In the data rows, the value 128 means zero.
Here are some points, one per row:
[148 157 116 109 104  83 138 149 163 168 120 100  85  92 139 166 168 163
 107  83  82  89 168 168]
[168 168  75  75  75 115 168 168 168  94  75  75  94 168 168 168 138  80
  75  99 128 156 161 134]
[136 148 137 123 111  75 115 137 163 168 143 109  75  75 121 168 168 168
 120  75  75  75 168 168]
[118 114 128 135 137 145 124 118 110 104 128 139 146 143 124 108 101 106
 135 146 151 148 102 102]
[132 137 129 125 120  97 124 133 142 155 133 119 106 101 127 144 157 157
 122 102  99  96 156 159]
[121 110 123 133 143 168 142 121  95  75 114 147 168 168 138  89  75  75
 139 168 168 168  75  75]
[141 129 103 114 126 168 160 138 111  75  96 130 168 168 156 105  75  75
 125 168 168 168  88  75]
[146 141 106 114 125 168 164 145 120  75 100 127 166 168 159 116  83  75
 124 168 168 168 104  81]
[106 110 157 153 152 131 101 105 112 148 156 151 137 111 102 114 129 147
 156 136 125 117 125 131]
[132 118 109 121 133 168 154 131 104  75 102 137 168 168 148  97  75  75
 125 168 168 168  77  75]
[168 164  78  80  82 104 168 168 165 108  79  82  98 144 168 163 140 107
  78 100 115 128 146 139]
[131 122 115 123 132 168 146 129 106  75 108 134 164 168 142 103  77  75
 123 168 168 168  85  75]
[167 168  94  92  91 105 163 167 168 140  98  92  95 133 163 168 159 134
  92  96 105 121 168 157]
[104 103 149 155 162 168 119 102  90  94 145 164 168 168 114  88  79  97
 161 168 168 168  82  80]
[124 137 147 135 122  75 103 126 155 168 153 119  78  75 108 162 168 168
 130  75  75  75 168 168]
[ 94  99 163 158 147  91  82  96 114 168 167 145 112  75  82 118 152 168
 150 108  87  75 134 156]
[150 150 108 107 108 119 149 151 149 126 108 107 114 134 150 149 141 127
 109 115 120 130 147 139]
[166 168  97  92  89  93 158 167 168 148 100  89  86 119 162 168 167 140
  89  87  93 107 168 165]
[138 134 115 116 117 122 137 137 134 121 114 116 122 131 136 134 127 119
 114 123 126 131 127 126]
[158 147  87  97 110 168 168 156 124  75  77 115 163 168 168 117  75  75
 102 168 168 168  94  75]
[130 140 135 130 123  93 119 131 146 168 143 119  96  88 123 151 168 168
 126  96  88  89 162 168]
[158 142  86  96 109 168 168 156 125  75  76 113 164 168 168 117  75  75
 103 168 168 168  89  75]
[104  96 138 146 149 152 112 103  95  99 138 151 158 141 107  94  92 103
 147 157 157 145  87  93]
[124 115 123 132 139 168 139 122 103  75 118 143 168 168 137  99  78  79
 136 168 168 168  82  77]
[ 75  81 168 168 168 121  75  75  93 168 168 168 138  75  75 100 145 168
 168 131 104  78 126 149]
[119 105 125 133 143 168 134 116  96  75 117 145 168 168 130  91  75  75
 138 168 168 168  76  75]
[ 79  75 165 168 168 168  94  78  75  84 158 168 168 154  88  75  75  95
 168 168 168 168  75  75]
[115 119 152 146 144 129 113 115 122 150 150 143 130 115 116 125 138 151
 149 128 122 118 140 140]
[126 124 128 125 121  93 120 128 135 147 130 120 106  98 119 138 149 147
 119 104 100  96 138 148]
[149 159 117 112 109 110 143 150 157 150 119 109 103 120 147 157 159 145
 112 103 107 115 161 160]
[156 158 104 102  98  94 147 156 161 147 108  97  92 114 150 161 159 141
 101  94  97 107 159 158]
[168 168  75  75  80 142 168 168 168  92  75  82 119 168 168 164 124  82
  81 124 150 168 150 120]
[168 168  75  75  75  75 168 168 168 166  79  75  75 102 168 168 168 155
  75  75  75  78 168 168]
[168 168  75  75  75  97 168 168 168 137  75  75  79 142 168 168 168 124
  75  84  99 127 168 168]
[161 162  99  96  95 104 156 161 163 137 100  93  95 124 159 165 156 130
  99 100 105 113 164 156]
[ 75  75 168 168 168 151  75  75  75 147 168 168 168  84  75  75 101 160
 168 166 139 110  78 104]
[ 75  75 168 168 168 168  81  75  75 106 168 168 168 142  76  75  75 114
 168 168 168 159  75  75]
[167 162  84  87  88 114 168 168 159 111  85  89 103 147 166 157 137 104
  84 107 121 136 147 135]
[168 168  75  75  75  75 168 168 168 159  76  75  75 108 168 168 168 147
  75  75  75  87 168 168]
[160 157  94  94  93  99 154 160 160 131  95  92  93 123 155 159 147 126
  89  95 105 118 149 149]
[144 156 123 115 107  80 130 146 164 168 129 106  82  86 134 167 168 168
 111  80  75  81 168 168]
[129 115 115 126 139 168 150 125  97  75 106 144 168 168 146  89  75  75
 133 168 168 168  75  75]
[168 168  75  75  75 113 168 168 168 105  75  75  99 160 168 168 140  95
  75 102 122 144 152 136]
[ 75  75 168 168 168 168  82  75  75  99 168 168 168 145  82  75  75 111
 168 168 168 161  75  75]
[144 142 107 109 107 105 140 144 143 124 110 105 109 124 141 142 138 125
 102 109 114 118 135 137]
[117 119 143 143 145 149 121 116 116 129 143 145 149 139 122 117 118 130
 147 147 145 146 122 118]
[ 75  77 168 168 168 168  79  76  79 137 168 168 168 122  79  80 101 145
 168 168 154 138  97 104]
[ 75  75 168 168 168 136  75  75  75 166 168 168 159  75  75  75 118 168
 168 152 123  92  94 124]
[168 168  80  78  75  80 168 168 168 143  86  75  76 119 168 168 168 132
  76  76  87 102 168 168]
[150 148 109 109 116 149 157 148 138 101 105 116 135 164 157 137 116  99
 114 139 149 159 130 114]
[ 81  82 168 168 168 168  89  83  83 120 168 168 168 129  88  82  94 127
 168 168 159 144  88  97]
[131 112 100 115 128 168 152 129  97  75  93 133 168 168 146  92  75  75
 115 168 168 168  75  75]
[168 168  75  75  75 144 168 168 168  75  75  77 121 168 168 165 114  75
  75 129 159 168 143 110]
[ 75  75 168 168 168 168  75  75  75 142 168 168 168 111  75  75  95 152
 168 168 157 133  86 101]
[ 75  87 168 168 168 136  75  78  92 168 168 168 150  85  75  96 134 168
 168 145 120  99 114 135]
[168 168  77  75  75  80 168 168 168 144  83  75  75 121 168 168 168 135
  75  75  87 104 168 168]
[124 125 136 135 134 133 125 124 125 132 135 135 132 128 124 126 129 133
 138 133 128 128 132 128]
[101  80 131 144 155 168 119 100  76  75 125 156 168 168 111  75  75  75
 144 168 168 168  75  75]
[ 93  99 166 163 160 126  87  93 106 157 168 158 137  93  92 109 134 159
 162 132 116 104 125 134]
[ 84  91 168 168 168 138  82  84  96 153 168 168 147 100  83  97 124 159
 168 145 127 112 114 127]
[139 149 129 121 114  87 124 138 156 168 136 111  89  85 128 159 168 168
 117  84  78  78 168 168]
[168 168  75  75  75  95 168 168 168 120  75  75  85 143 168 168 151 111
  75  90 107 128 168 151]
[138 132 112 119 124 165 152 137 122  87 108 128 154 168 147 118  93  83
 125 158 167 168 102  93]
[104 107 157 153 152 132 100 103 112 146 157 150 136 108 102 115 131 150
 155 134 122 113 123 133]
[ 75  78 168 168 168 150  75  75  84 146 168 168 162 104  75  86 113 155
 168 158 140 122 100 115]
[123 129 137 134 130 114 116 124 133 149 141 128 117 105 119 135 145 152
 131 114 107 104 142 147]
[124 133 146 138 132 106 115 125 143 168 148 130 107  89 117 144 165 168
 138 106  93  93 162 166]
[ 96  95 155 159 162 168 106  96  87 103 152 164 168 148 104  87  87 111
 162 168 168 160  88  89]
[168 168  75  75  75 114 168 168 168 104  75  76 101 162 168 168 139  99
  75 105 127 147 153 136]
[ 96  92 157 158 157 145  98  96  94 124 155 158 154 120  95  94 106 127
 155 153 142 129  96 108]
[ 75  75 168 168 168 152  75  75  75 168 168 168 168  79  75  75 111 168
 168 167 136 104  92 117]
[168 168  76  78  78 107 168 168 168 117  77  78  93 148 168 168 147 108
  78  97 115 134 161 145]
[ 94  98 162 163 162 142  94  95  97 135 163 163 153 117  94  98 117 142
 165 150 138 131 111 118]
[156 155 104 105 110 145 163 155 144  98  99 111 131 165 162 140 117  99
 108 135 149 157 133 117]
[136 140 127 122 119 103 128 137 147 159 131 117 106 105 131 148 159 157
 124 104 103 100 157 158]
[ 75  75 168 168 168 168  75  75  75 125 168 168 168 125  75  75  78 139
 168 168 168 146  75  82]
[168 153  75  83  94 168 168 167 136  75  75 100 147 168 168 129  79  75
  89 157 168 168 100  76]
[ 75  75 168 168 168 168  75  75  75 108 168 168 168 128  75  75  75 122
 168 168 168 150  75  75]
[ 85  82 161 167 168 156  92  85  80 109 160 168 168 131  90  80  89 114
 167 168 160 145  79  91]
[101  95 146 154 159 168 113 101  89  94 145 163 168 158 112  86  81  99
 157 168 168 168  83  81]
[118 123 143 140 138 129 116 118 126 144 145 139 129 115 117 127 138 150
 143 127 121 119 137 138]
[155 165 111 103  95  75 139 157 168 168 116  92  75  87 142 168 168 168
  95  75  75  77 168 168]
[122 118 132 135 137 156 129 121 114 108 128 139 149 149 128 114 106 110
 135 149 152 152 106 106]
[168 168  75  76  77 121 168 168 168 106  75  78 100 160 168 168 140 100
  79 106 124 142 158 138]
[122 123 130 132 134 132 125 122 119 120 130 134 136 134 124 120 119 120
 133 136 137 137 115 120]
[ 86  92 168 168 165 134  83  87  97 152 168 166 144  96  83  99 128 159
 168 140 122 104 110 130]
[126 116 122 131 143 168 146 125  99  75 114 146 168 168 142  95  75  75
 138 168 168 168  79  75]
[144 156 125 116 110  93 136 145 158 168 128 108  94  98 138 162 168 168
 116  91  88  93 168 168]
[168 168  76  77  78 110 168 168 168 117  77  78  96 151 168 168 148 112
  81  99 118 136 162 145]
[123 133 144 136 128  93 111 125 144 168 149 125  99  79 114 149 168 168
 133  94  83  76 166 168]
[ 81  85 168 168 167 119  75  82  97 163 168 165 135  78  75 101 137 168
 164 130 110  88 111 138]
[152 146  99 100 102 112 151 152 147 114  99 102 111 138 150 145 130 109
  99 113 124 129 133 130]
[163 161  96  97  99 129 165 161 156 120  96 100 113 150 163 154 135 109
 101 115 128 143 149 131]
[143 151 122 114 106  77 127 145 162 168 129 103  80  82 131 167 168 168
 112  78  75  75 168 168]
[115 123 148 141 137 108 106 114 129 160 151 136 115  94 107 132 153 166
 142 111 102  94 144 151]
[108  99 138 144 154 168 125 108  91  79 132 156 168 168 120  89  75  84
 154 168 168 168  79  75]
[147 158 120 112 103  75 128 147 168 168 129  98  75  75 133 168 168 168
 108  75  75  75 168 168]
[168 168  75  75  75  88 168 168 168 123  75  75  78 135 168 168 158 116
  75  85 100 115 166 156]
[ 77  75 168 168 168 168  87  76  75 107 168 168 168 141  84  75  81 118
 168 168 168 158  75  82]
[133 148 140 129 118  75 114 134 162 168 148 114  78  75 119 166 168 168
 127  75  75  75 168 168]
[101 100 155 153 150 123  95 100 107 143 155 148 134 102  97 111 127 145
 148 131 120 109 117 130]
[113 113 145 148 157 168 125 111 101  99 139 159 168 167 124  98  87 101
 153 168 168 168  95  88]
[140 134 109 117 128 168 161 138 114  75 101 134 168 168 156 108  75  75
 125 168 168 168  95  75]
[129 137 138 130 119  75 111 130 153 168 147 116  82  75 113 158 168 168
 125  77  75  75 168 168]
[ 75  75 168 168 168 133  75  75  75 140 168 168 158  92  75  76 107 151
 168 153 134 106  85 109]
[148 143 100 101 101 102 145 148 147 119 102 100 103 127 145 145 137 117
  96 106 113 115 135 136]
[140 141 122 121 122 137 142 138 136 125 121 123 128 142 143 135 129 123
 124 130 133 141 136 128]
[116 126 151 141 128  75  94 118 146 168 160 125  82  75  99 152 168 168
 134  77  75  75 168 168]
[168 168  75  75  75 100 168 168 168 105  75  75  86 155 168 168 148  98
  75  90 115 140 167 144]
[121 120 135 137 138 142 123 121 118 123 135 138 143 139 124 118 117 121
 136 141 141 140 120 116]
[120 112 128 134 142 164 132 119 105  90 123 143 160 165 128 102  88  90
 137 163 168 166  95  86]
[ 93  89 155 160 165 165 104  93  85 102 151 165 168 146 101  84  85 106
 159 168 168 156  79  87]
[110 102 135 145 155 168 130 108  88  75 127 157 168 168 125  83  75  75
 150 168 168 168  75  75]
[ 95  90 157 162 167 168 107  95  85 104 153 167 168 151 104  83  82 106
 166 168 168 166  82  85]
[168 168  75  75  75  82 168 168 168 135  75  75  75 140 168 168 168 122
  75  75  91 120 168 168]
[168 168  85  75  75  75 167 168 168 168  90  75  75  97 168 168 168 164
  75  75  75  79 168 168]
[142 137 112 112 113 119 141 141 138 122 114 113 118 135 140 139 131 117
 109 120 125 131 134 131]
[105 124 168 157 146  80  83 106 138 168 168 141  94  75  90 146 168 168
 153  87  75  75 168 168]
[ 90  93 161 166 168 168 101  91  83 106 156 168 168 144  99  84  87 113
 167 168 168 157  90  88]
[168 168  90  87  84  91 162 168 168 138  90  84  85 125 164 168 160 128
  86  89  99 115 164 157]
[154 148  96  97 101 124 157 153 145 105  95 102 117 148 156 142 123 102
  95 121 131 141 130 123]
[104 105 153 154 158 168 113 104  97 109 146 158 167 148 110  95  94 113
 159 168 163 155  96  94]
[ 98 103 157 159 159 148  98  99 102 132 157 158 151 122 100 103 114 140
 159 148 140 130 104 115]
[168 165  82  82  85 110 168 168 162 110  80  88 103 150 168 160 135 104
  85 107 121 138 147 134]
[ 75  75 168 168 168 158  75  75  75 158 168 168 168  94  75  75 108 168
 168 168 145 118  92 111]
[ 90  99 168 168 164 112  78  91 111 168 168 160 128  75  82 117 151 168
 168 122 102  88 140 156]
[168 165  82  82  83 103 168 168 167 115  84  85  96 142 168 163 143 108
  81 100 115 128 148 142]
[168 168  99  88  79  75 155 168 168 168 102  78  75  93 160 168 168 168
  84  75  75  79 168 168]
[142 141 119 118 118 119 139 143 142 135 120 118 118 131 142 142 140 132
 119 119 123 129 147 138]
[ 96 103 168 162 155 110  87  98 114 168 168 153 127  85  90 117 147 168
 160 121 104  93 137 149]
[103  95 148 154 161 168 116 101  86  90 142 163 168 168 112  84  75  95
 157 168 168 168  77  75]
[168 168  86  82  75  75 160 168 168 160  92  75  75 100 164 168 168 152
  75  75  75  80 168 168]
[110 110 148 144 140 112 101 110 120 151 150 139 121  93 104 120 139 151
 139 120 110  97 122 141]
[113 119 148 143 137  97 103 114 128 161 151 134 111  86 104 131 154 167
 137 109  97  87 141 155]
[130 127 127 128 135 162 140 128 117  97 120 136 153 161 139 114  99 102
 134 157 162 167 110  98]
[168 168  75  75  75 101 168 168 168 108  75  75  89 156 168 168 148  99
  75  92 114 140 164 142]
[157 163 105  98  91  75 141 160 168 168 113  88  75  88 147 168 168 167
  92  75  75  75 168 168]
[ 75  75 168 168 168 141  75  75  75 168 168 168 168  75  75  75 113 168
 168 162 127  87  86 119]
[ 81  79 167 168 168 167  86  79  77 111 166 168 168 128  84  77  88 120
 168 168 162 143  75  91]
[ 84  91 168 168 168 144  82  86  92 146 168 168 154 104  83  96 120 153
 168 149 134 117 106 121]
[109 112 149 147 140 104  99 110 124 160 152 138 115  87 102 126 149 163
 141 113 100  91 140 151]
[ 88  97 168 167 160 110  77  91 110 168 168 157 124  75  81 117 150 168
 161 118  97  83 135 153]
[ 77  75 168 168 168 163  83  76  75 112 168 168 168 127  82  75  83 119
 168 168 160 138  76  85]
[143 144 118 114 111 101 136 143 151 147 119 108 101 111 139 151 155 147
 112 101 101 106 155 155]
[166 166  92  89  84  80 156 166 168 150  96  82  79 105 157 168 168 143
  84  78  83  96 168 168]
[130 136 134 128 120  91 117 130 146 168 139 118  97  85 121 149 168 168
 126  95  86  85 162 168]
[ 75  75 168 168 168 168  84  75  75 111 168 168 168 138  81  75  79 119
 168 168 168 155  75  82]
[139 135 121 121 127 153 148 138 129 109 117 126 144 161 146 128 113 106
 127 145 153 159 125 111]
[168 168  96  86  76  75 154 168 168 168 101  76  75  88 157 168 168 165
  81  75  75  75 168 168]
[ 77  76 168 168 168 153  83  79  79 124 168 168 164 118  77  80  98 132
 168 162 148 129  83 101]
[168 164  75  80  85 113 168 168 160  99  76  84 107 157 168 158 128  92
  77 110 128 145 138 126]
[120 112 126 130 130 121 118 118 118 118 128 128 128 120 116 118 120 121
 124 126 125 113 112 121]
[ 75  77 168 168 168 156  75  75  79 145 168 168 165 109  75  80 111 155
 168 160 143 123  98 109]
[120 120 138 137 135 125 118 120 124 139 139 136 129 117 121 126 132 138
 136 127 126 123 126 134]
[ 75  75 168 168 168 141  75  75  75 168 168 168 167  75  75  75 117 168
 168 158 126  92  91 121]
[159 159  99  96  94  99 155 160 161 134 102  95  94 125 153 163 154 130
  95  96 104 112 157 152]
[138 134 113 116 116 124 140 137 133 113 112 116 125 139 140 132 122 111
 114 126 133 135 121 121]
[ 85  96 168 168 168 120  75  85 104 168 168 165 131  76  78 112 148 168
 168 126 104  87 131 153]
[ 91  99 168 168 161 115  83  92 108 168 168 160 128  78  85 116 148 168
 167 123 103  90 132 152]
[142 149 125 118 111  88 129 144 157 168 130 111  92  95 133 160 168 167
 121  90  85  92 168 168]
[164 156  89  96 105 164 168 163 141  76  82 109 148 168 168 135  96  75
 104 152 168 168 115  95]
[158 161 102 101 106 137 164 158 147 109  98 106 126 164 161 143 123 103
 106 129 142 157 138 121]
[156 140  88  98 109 168 168 152 127  75  82 113 156 168 168 121  77  75
 103 163 168 168  96  75]
[ 97  96 157 159 161 155 101  96  93 116 156 162 162 132 100  92 101 122
 160 158 150 138  98 104]
[133 142 133 124 114  75 111 135 161 168 143 108  75  75 117 167 168 168
 120  75  75  75 168 168]
[168 168  75  75  75  87 168 168 168 119  75  75  80 136 168 168 153 108
  75  82 100 116 162 152]
[121 112 125 134 145 168 142 120  99  75 119 147 168 168 137  94  75  75
 141 168 168 168  83  75]
[ 78  78 168 168 168 168  89  78  75  98 165 168 168 143  87  75  76 111
 168 168 168 160  75  75]
[168 167  75  80  81 111 168 168 162 100  77  83 104 154 168 159 132  96
  80 107 124 139 139 129]
[137 142 125 118 109  75 121 139 155 168 132 107  85  82 126 157 168 168
 109  81  75  75 164 168]
[111 115 150 149 149 142 109 110 115 142 150 147 140 118 112 116 126 143
 151 139 132 129 126 128]
[168 168  81  80  80 102 168 168 168 129  84  80  90 138 168 168 156 121
  81  94 106 126 167 153]
[ 75  75 168 168 168 168  75  75  75 106 168 168 168 137  75  75  75 121
 168 168 168 155  75  75]
[143 149 121 114 109  86 131 144 155 164 125 105  90  92 135 160 168 160
 110  89  83  87 164 168]
[168 168  75  75  75  75 168 168 168 140  75  75  75 120 168 168 168 129
  75  75  77  98 168 168]
[126 118 120 125 126 124 128 124 118 106 120 126 131 132 125 118 111 109
 122 130 134 130 106 110]
[140 146 123 118 115 107 134 141 149 156 126 114 105 111 135 149 156 148
 120 103 103 109 156 155]
[148 152 114 108 101  75 136 150 161 166 119 101  86  94 139 164 168 160
 103  82  81  87 168 168]
[168 168  77  78  80 118 168 168 168 105  75  82 105 164 168 166 136  96
  81 109 131 153 153 133]
[158 163 104 100  96  90 150 159 168 153 108  95  88 112 151 168 167 148
  98  90  91 105 167 166]
[ 75  75 168 168 168 168  83  75  75 107 168 168 168 137  80  75  78 111
 168 168 168 148  75  79]
[168 168  75  75  75 108 168 168 168 109  75  75  79 168 168 168 160  98
  75  86 115 153 168 157]
[147 141 108 107 108 117 147 147 141 117 107 110 117 139 145 143 130 114
 106 117 126 132 135 129]
[137 140 127 121 118 106 128 137 144 151 128 116 107 111 132 147 155 150
 121 105 105 108 157 155]
[ 75  80 168 168 168 132  75  75  90 168 168 168 143  78  75  95 134 168
 168 139 116  94 116 139]
[156 167 110 101  89  75 137 159 168 168 119  86  75  75 141 168 168 168
  97  75  75  75 168 168]
[167 167  91  89  85  83 155 168 168 146  96  83  80 111 160 168 168 142
  86  80  89  99 168 168]
[166 167  90  87  85  91 161 166 168 135  92  85  87 120 162 165 158 127
  85  90  98 113 161 155]
[107 110 152 152 151 147 110 107 108 130 150 152 147 130 108 107 118 133
 153 147 142 131 115 117]
[132 141 133 130 127 120 128 132 139 157 136 126 118 115 128 144 150 153
 134 115 113 112 154 153]
[107  90 134 143 152 168 121 105  87  75 126 152 168 168 118  82  75  75
 142 168 168 168  75  75]
[132 154 143 130 119  75 109 135 165 168 154 115  75  75 115 168 168 168
 129  75  75  75 168 168]
[168 168 100  89  80  75 152 168 168 168 107  79  75  82 156 168 168 168
  86  75  75  75 168 168]
These points spread out most along one direction. For each point below, how far along it does it lie, from 0 to 9? The average is between 4 and 5, and the first point in the table lies past the average.
[160 163 100  98  95 106 156 161 164 136 101  96  98 127 159 164 155 135
 100  97 105 119 159 153] 6
[134 138 125 123 121 111 130 134 141 146 127 119 112 114 130 141 147 144
 122 109 109 110 144 147] 5
[117 115 136 138 139 141 121 116 113 112 132 140 143 138 121 111 109 117
 135 147 144 139 112 111] 4
[168 168  75  75  75 106 168 168 168  99  75  75  88 163 168 168 144  90
  75  93 117 139 159 140] 7
[ 75  78 168 168 168 108  75  75  92 168 168 168 132  75  75  97 144 168
 168 127 101  75 118 146] 3
[104 103 149 151 152 146 106 104 103 124 146 153 150 129 106 102 108 127
 152 148 146 133 105 112] 3
[134 141 128 121 113  80 121 135 151 168 134 112  89  81 123 154 168 168
 114  87  81  76 162 168] 6
[ 75  75 168 168 168 167  75  75  75 130 168 168 168 108  75  75  88 142
 168 168 159 131  75  89] 2
[148 150 107 106 101  97 139 148 153 138 110 100  95 114 141 152 151 137
 100  95  98 103 151 151] 6
[140 130 103 109 116 143 149 140 126  84 100 118 140 163 146 120  99  85
 115 143 153 155 102  99] 4
[121 119 127 132 138 154 128 121 110  97 124 138 152 154 124 107  99 100
 135 154 156 155 102  98] 4
[168 168  76  78  80 116 168 168 168 106  76  82 104 159 168 166 140 101
  80 106 126 146 154 134] 6
[168 168  75  75  75  89 168 168 168 110  75  75  77 151 168 168 154  99
  75  82 103 128 166 150] 7
[124 127 139 132 122  75 106 126 145 168 145 119  86  75 109 151 168 168
 123  82  75  75 162 168] 5
[ 75  75 168 168 168 137  75  75  76 156 168 168 157  85  75  80 116 167
 168 150 126 101  94 119] 2
[104  95 145 151 161 168 121 102  83  75 137 165 168 168 116  79  75  78
 160 168 168 168  75  75] 2
[156 161  99  98  96  98 150 158 161 140 103  95  95 120 153 160 155 135
  94  94 101 110 159 154] 6
[168 168  75  75  75 111 168 168 168 118  75  77  95 156 168 168 150 107
  75 100 117 141 168 147] 7
[168 168  89  80  75  75 163 168 168 168  96  75  75  96 168 168 168 165
  75  75  75  79 168 168] 7
[ 75  75 168 168 168 139  75  75  78 159 168 168 158  87  75  84 119 168
 168 153 127 105  99 125] 2
[111 119 157 147 136  76  90 111 138 168 162 133  91  75  95 146 168 168
 140  84  75  75 165 168] 5
[111 121 159 151 146 121 103 111 126 168 160 144 119  94 105 132 153 168
 154 120 108 101 146 153] 4
[126 120 123 128 127 125 125 125 125 118 124 128 130 127 127 121 122 116
 127 131 131 126 118 120] 4
[ 91  82 152 159 167 168 104  89  75  80 145 168 168 163 102  75  75  86
 160 168 168 168  75  75] 2
[121 118 133 138 142 166 129 121 110 102 130 144 158 161 129 110  98 102
 139 160 163 163 110  98] 3
[168 168  84  83  81  96 168 168 168 123  87  82  90 133 168 168 152 117
  82  92 106 121 159 149] 7
[136 135 120 118 116 105 131 136 141 137 119 116 110 115 130 140 141 134
 114 109 111 112 136 140] 5
[132 133 122 120 115  85 119 132 144 156 127 113  96  91 123 145 156 152
 112  93  90  86 149 158] 5
[168 168  84  83  83 112 168 168 168 123  83  84  97 144 168 168 151 115
  85 100 114 132 163 148] 6
[108 105 148 148 144 121 103 108 115 144 149 143 130 103 105 118 135 147
 146 127 117 106 124 134] 4
[136 126 109 117 124 160 146 135 117  82 105 127 154 168 145 114  91  78
 119 156 167 168 101  90] 4
[107 105 149 150 156 168 118 106  98 102 144 158 168 155 116  95  93 108
 156 168 168 166  92  91] 3
[148 158 119 112 105  86 134 149 164 168 125 103  83  90 137 167 168 168
 110  80  77  83 168 168] 6
[134 129 114 122 129 168 149 133 115  80 109 134 161 168 145 111  85  78
 126 164 168 168 101  84] 4
[ 97  92 155 164 168 168 116  95  75  75 145 168 168 168 111  75  75  82
 168 168 168 168  75  75] 2
[ 84  80 165 167 165 141  85  85  89 125 165 165 154 110  84  89 106 135
 163 151 138 120  90 108] 2
[ 85  81 161 166 168 163  94  85  78 103 157 168 168 136  92  75  85 110
 168 168 166 146  75  86] 2
[107  97 135 144 150 168 119 106  90  83 129 153 168 162 116  87  78  84
 144 168 168 166  75  76] 3
[146 137 101 109 120 168 163 144 121  75  96 125 160 168 158 115  80  75
 114 166 168 168  96  78] 4
[113 112 139 143 142 133 113 113 112 123 141 142 140 123 114 111 119 128
 138 141 133 130 111 116] 4
[133 125 117 120 127 148 139 131 120  88 112 129 147 162 139 116 100  95
 125 149 156 160 104  98] 4
[ 75  75 168 168 168 129  75  75  77 137 168 168 151  93  75  80 107 144
 168 150 128 101  84 112] 2
[139 137 115 118 123 152 148 140 129 102 111 124 143 160 147 126 108 100
 122 145 154 166 119 109] 4
[168 168  86  82  83 102 168 168 168 131  87  81  90 136 168 168 159 126
  81  91 104 120 167 156] 7
[110 110 144 146 146 141 113 111 110 129 145 147 143 128 109 111 116 129
 147 144 138 133 110 118] 3
[129 143 144 133 121  75 111 131 159 168 151 117  81  75 116 164 168 168
 130  75  75  75 168 168] 6
[ 75  75 168 168 168 135  75  75  75 168 168 168 159  75  75  77 124 168
 168 150 122  89  96 128] 2
[165 154  87  92 100 153 168 164 144  76  82 102 135 168 168 140 104  75
  97 140 162 168 124 100] 5
[140 149 127 123 121 125 140 141 146 148 127 121 120 128 141 146 147 144
 126 118 120 130 158 147] 5
[134 139 126 118 109  75 117 135 155 168 131 105  77  75 119 159 168 168
 109  75  75  75 168 168] 6
[103  90 134 145 154 168 120 100  82  75 127 155 168 168 114  77  75  75
 143 168 168 168  75  75] 2
[ 86 100 168 168 167 124  77  86 103 168 168 165 135  79  80 108 146 168
 168 129 107  92 130 147] 3
[138 137 117 114 111 101 131 138 142 137 120 110 103 111 133 145 146 138
 114 105 106 108 140 147] 5
[132 122 115 121 128 161 144 131 114  81 110 129 153 165 140 111  90  85
 118 155 163 166  99  88] 4
[111  95 132 139 146 165 121 109  92  76 126 149 167 159 117  88  76  80
 136 167 168 165  75  75] 3
[ 85 101 168 168 167  95  75  88 118 168 168 162 111  75  75 129 168 168
 168 104  75  75 161 168] 4
[111 102 134 144 155 168 131 111  88  75 127 158 168 168 126  83  75  75
 150 168 168 168  75  75] 3
[146 152 113 111 108 105 141 146 152 144 115 107 105 121 142 152 152 142
 111 105 107 112 152 152] 6
[ 99  97 162 162 168 168 113  97  89 105 151 168 168 160 111  89  87 108
 168 168 168 168  92  83] 2
[111 102 141 146 155 168 124 109  94  86 136 156 168 168 121  91  80  93
 151 168 168 168  86  79] 3
[163 161  95  91  88  85 155 162 168 142  98  87  84 116 155 166 160 136
  89  85  92 102 162 160] 7
[ 75  75 168 168 168 168  75  75  75 124 168 168 168 129  75  75  84 135
 168 168 168 151  78  89] 2
[145 148 113 113 112 114 145 145 146 132 113 111 114 134 144 146 141 131
 112 114 118 126 146 142] 5
[168 167  75  75  84 151 168 168 152  75  75  88 131 168 168 143  99  75
  82 139 164 168 116  96] 5
[140 135 112 118 127 168 151 139 122  86 106 130 156 168 149 118  94  85
 124 159 168 168 109  93] 4
[168 168  80  82  84 108 168 168 165 111  81  85  99 147 168 164 140 104
  82 102 118 134 151 139] 6
[168 168  80  78  81 128 168 168 168 107  77  84 109 166 168 167 138  99
  85 113 132 155 155 136] 6
[168 168  75  75  77 127 168 168 168 108  75  79 104 167 168 168 143 102
  80 110 130 155 166 140] 6
[ 75  75 168 168 168 155  77  75  75 117 168 168 168 119  75  75  89 124
 168 166 153 131  79  93] 2
[122 116 126 130 138 164 134 122 108  86 121 138 156 161 132 105  93  89
 130 159 164 165  95  91] 3
[131 136 131 129 129 130 130 132 134 141 132 128 128 125 131 133 137 137
 134 126 126 128 140 136] 5
[123 112 120 128 132 140 131 123 110  91 119 134 147 150 128 108  93  90
 125 149 155 153  92  93] 4
[ 90  92 165 168 168 168  97  89  84 113 160 168 168 141  98  86  93 119
 168 168 164 150  88  94] 2
[141 143 116 113 113 109 136 141 144 135 117 110 108 118 137 145 143 133
 111 108 110 115 144 144] 5
[168 168  75  75  75  93 168 168 168 119  75  75  83 142 168 168 156 108
  75  87 106 127 167 153] 7
